In the data rows, 128 means zero.
Here are some numbered points:
[ 99  94  86  95  96  84 161 202 135 157 135 135] 0
[112 100  88 100 106 120 162 166 168 126  96 123] 1
[120 136 123 180 157 179 147 104  68  97  84 106] 2
[137 131 139 123 105  86  99 102 108  82 103  97] 3
[152 142 102 133 102  87  78 105 185  94 222 154] 4
[ 99 113 159 129 124 117  56  97  86 102  96 103] 5
[159 131 146 131 112 121  86  89 121  57  72  94] 6
[105 105 116 149 160 202 222 172 117 106 106 103] 7
[108  92  93  97  81 102  83  92 157 130 255 217] 8
[114 108 118 112 156 142 132 208 162 156 107 109] 9
[105  90  89  94  80 102  82  96 162 141 255 234] 10
[106  99 102  97 137 128 224 173 147 159 130 105] 11
[153 142 106 133 103  89  78 103 179  89 207 148] 12
[136 188 204 245 130 104 114  63  77  89  91  99] 13
[103  91  82  91  81  89 157 200 100 193 133 142] 14
[104 100  87 103 109 125 173 176 177 133 101 123] 15
[102  95 102  92 139 131 239 181 154 160 132 105] 16
[ 94 105  94  90 137 119 146 207 204 204 113 148] 17
[138 167  77 149 103 105  92  84 109 121 117 115] 18
[193 199 162 129 219 166 126  88  77  91  94  97] 19
[150 137 188 151 140 115  73 101  96  95  78  96] 20
[106  89  88  81  80  85 102 186 159 211 177 141] 21
[144 137 146 125 116 139 129 100 166 208 193 232] 22
[108  90  93  75 113 133 105 166 196 219 198 198] 23
[124 145 108  99  94  96  77  84 112 104  95  96] 24
[113  98  86 103  85  97 157 190  98 182 129 137] 25
New points follow, each followed by the numbers of its three nearest points above by angle, seen from the average point of the numbered points, nearest first.
[ 92 101 110 142 210 227 189 120 150 111 103 100] 7 2 11
[105  90  89  80  81  83 105 191 157 217 163 131] 21 14 23
[191 196 164 132 207 158 122  94  84 101 100 104] 19 20 2
[ 97 104 105 115 132 150 159 181 184 132 190 179] 23 17 10
[ 99 102 111 143 159 202 237 180 120 108 108 103] 7 11 16
[103  95  92  91 109 128 151 145 157 155 148 171] 23 17 21
[114  97 103  87  87  88 106 184 152 204 156 128] 21 14 23
[122 139 107 101  94  99  94  97 116 109  98  99] 24 3 6
[139 191 212 255 132 107 119  62  78  86  88  95] 13 20 2
[115 101 107  85 129 141 107 154 188 205 190 195] 23 22 21
[139 188 203 250 135 112 123  66  83  85  89  94] 13 20 2
[188 198 158 131 213 167 132  94  88  97  97 101] 19 2 20
[102  99  99  96  97 100 108 132 136 185 148 123] 21 14 23
[ 99  98  98 105 125 139 156 181 184 143 203 187] 23 10 8
